In the data rows, the value 128 means zero.
Here are some points, each followed by its number:
[112 102 255 46 134 75 80 168 158 85 219 83 208 171 100 255 170 215 58 161 43 255 153 148 139 203 159 0 79 255 155 59 164 223 51 86 148 97 176 117 53 20 177 80 143 143 145 169] 0
[155 144 192 99 176 151 124 65 170 158 125 102 142 77 98 136 141 137 72 143 58 110 116 148 117 130 90 91 119 138 152 125 121 109 140 119 87 161 138 135 129 61 176 104 167 88 74 124] 1
[152 135 159 135 133 132 143 72 108 152 131 129 113 143 112 122 126 130 116 147 160 64 130 143 154 103 112 127 185 86 112 137 97 112 116 124 121 167 128 129 147 153 89 129 132 150 121 121] 2
[112 194 130 128 161 96 110 157 103 151 0 107 119 106 168 179 86 68 218 161 202 69 84 162 162 103 142 200 202 109 92 126 176 147 228 148 158 118 117 135 83 162 98 144 152 31 142 138] 3
[141 111 134 177 155 205 148 81 106 171 152 120 116 72 49 70 139 109 143 170 100 127 91 167 137 143 137 154 93 116 121 160 137 105 151 152 105 147 121 116 135 142 176 78 96 126 127 100] 4
[142 125 60 152 99 87 175 172 115 84 83 126 80 156 189 149 103 120 159 111 163 156 149 118 128 46 116 81 173 105 150 148 76 145 128 172 161 82 125 143 128 155 128 152 134 161 175 167] 5
[125 241 28 130 91 150 109 242 121 126 4 119 18 163 255 157 93 31 143 29 211 80 106 181 134 62 101 161 193 32 137 162 44 85 172 124 145 116 54 183 215 220 39 114 109 152 173 123] 6
[104 116 180 115 126 125 144 60 97 128 156 144 151 72 90 90 127 117 183 128 120 102 146 137 123 132 138 137 132 164 61 101 145 155 171 144 122 167 127 105 126 113 157 150 104 137 138 104] 7
[107 118 189 124 123 110 57 195 196 127 166 131 64 104 170 141 104 192 64 105 122 125 92 152 95 151 134 91 146 110 123 126 128 118 103 82 120 108 117 123 195 148 185 94 184 113 163 141] 8
[181 159 52 200 102 153 177 202 158 101 47 181 51 169 203 161 73 36 176 76 247 80 78 136 128 25 77 157 203 41 112 96 59 50 135 92 132 63 87 204 202 214 42 155 93 124 169 120] 9
[109 71 109 124 117 89 108 136 78 91 121 147 173 139 140 127 158 186 135 138 131 172 146 138 136 184 140 87 120 178 153 104 117 169 78 91 102 88 169 127 119 71 129 167 118 113 135 128] 10
[108 96 83 132 187 184 113 0 106 165 134 98 174 105 59 139 171 144 184 174 158 92 134 127 140 127 162 174 91 127 117 138 159 113 209 207 114 185 150 78 80 83 170 133 136 105 75 71] 11
[140 151 66 163 131 187 203 111 130 182 102 120 99 109 126 43 92 68 161 160 164 63 104 142 165 107 114 182 148 52 78 141 132 59 178 141 123 174 110 131 186 139 114 132 172 87 143 82] 12
[75 81 127 68 131 83 84 43 152 89 176 68 223 93 87 160 195 147 132 180 82 167 110 129 100 217 117 113 96 145 103 111 168 161 148 130 126 195 170 85 42 81 185 131 154 135 123 96] 13
[57 99 195 105 156 157 48 48 166 209 197 96 138 122 70 83 125 165 73 108 106 137 124 65 110 111 138 109 138 57 118 197 105 40 145 121 82 151 157 71 133 63 175 158 182 133 97 124] 14
Which three points above are nearest to each new point? Their numbers follow each, nearest first.
[148 104 89 150 93 89 109 238 109 76 189 151 78 215 183 173 164 167 8 70 96 157 183 77 118 138 187 51 121 219 174 118 68 179 48 76 165 82 165 181 135 111 133 178 113 142 112 198] 10 5 8
[162 111 85 124 115 125 152 142 131 132 149 163 80 155 160 86 161 162 25 105 122 128 181 130 112 84 137 126 179 99 118 115 55 120 84 156 144 136 146 169 184 117 91 126 112 173 122 157] 2 5 10
[161 185 150 82 136 89 130 142 152 159 107 105 132 136 135 116 137 85 166 106 106 110 113 145 151 111 102 135 157 68 87 138 153 112 138 167 88 126 124 126 141 173 125 167 167 76 140 49] 2 12 7
[88 205 255 186 244 178 82 125 145 168 139 179 93 60 99 151 77 50 60 120 177 19 55 160 166 109 35 186 132 24 97 109 86 55 149 74 47 119 149 150 130 224 91 100 166 141 179 51] 2 12 4
[140 30 85 127 75 159 158 77 149 169 191 154 150 128 97 81 147 164 83 175 110 144 228 119 68 158 170 163 73 185 120 110 96 105 107 140 144 146 130 53 100 126 156 152 142 154 79 116] 7 10 4
[125 30 52 190 77 150 179 157 108 92 173 168 98 215 118 70 159 187 124 147 125 164 167 111 90 105 168 139 68 181 141 190 103 157 56 150 82 94 141 135 72 125 115 159 93 211 93 150] 10 5 2
[120 2 131 110 129 167 192 42 106 100 208 119 196 116 51 111 177 177 115 244 99 160 197 115 121 187 192 114 54 255 141 96 173 212 121 178 184 130 105 62 49 104 157 135 116 138 23 140] 13 7 11
[169 43 38 118 68 105 171 178 102 73 194 150 89 149 111 111 161 139 48 88 109 195 255 146 86 158 125 74 121 166 171 95 132 185 0 125 152 119 122 135 111 119 137 133 104 182 108 159] 10 5 2
[185 139 0 142 85 204 193 153 93 126 136 183 59 214 140 128 104 139 50 48 165 163 148 137 48 95 120 118 141 99 138 123 39 92 57 99 188 118 119 122 167 135 63 149 104 171 130 174] 5 2 9
[129 209 177 120 232 102 71 75 161 163 7 72 185 51 142 165 68 106 194 156 128 87 47 129 181 150 93 208 152 87 63 140 163 111 249 165 84 178 137 113 104 131 103 125 170 81 103 99] 3 11 1
[122 140 79 136 152 124 89 141 108 139 80 150 97 136 165 137 116 82 117 58 229 186 128 106 147 101 81 89 130 103 148 96 140 146 87 94 151 38 126 116 161 171 113 115 72 131 166 118] 5 2 10
[116 159 188 135 166 42 99 67 144 127 96 66 214 88 110 154 134 145 216 172 98 147 42 135 178 166 157 138 132 166 134 114 176 189 172 134 144 166 179 107 10 119 155 133 100 119 156 83] 13 7 11
[92 163 164 105 141 135 119 125 134 138 149 102 141 141 139 79 137 105 105 117 109 114 169 99 115 125 106 155 140 63 163 127 87 81 121 112 112 103 86 155 168 148 111 126 156 154 75 116] 2 1 7
[132 216 173 103 133 0 114 243 159 94 0 105 69 120 238 246 87 91 160 83 126 174 89 146 163 153 89 38 198 159 167 101 183 165 112 134 100 85 126 130 105 171 110 99 192 130 202 190] 5 8 3
[88 74 194 112 178 188 94 1 125 176 155 83 186 50 27 115 157 147 184 245 137 112 142 108 156 204 125 169 88 157 154 134 207 143 218 157 131 226 142 118 82 101 174 152 149 97 106 62] 11 13 7
[177 143 67 176 94 143 147 189 124 102 92 167 94 117 153 127 88 99 113 107 149 105 102 124 149 102 134 148 117 69 116 177 64 114 159 137 113 121 144 167 152 131 119 139 99 112 139 144] 5 2 12
[122 51 24 159 58 140 167 147 85 66 166 180 136 190 157 67 191 192 97 163 131 219 165 122 109 144 185 117 116 209 169 93 136 207 30 126 191 124 126 133 90 101 131 118 44 177 80 203] 10 5 7
[117 19 126 114 93 156 188 100 103 109 128 133 226 126 79 64 164 132 162 191 98 99 176 102 27 120 151 120 76 243 145 101 140 182 129 153 145 156 88 51 25 121 140 170 154 146 60 129] 7 13 10
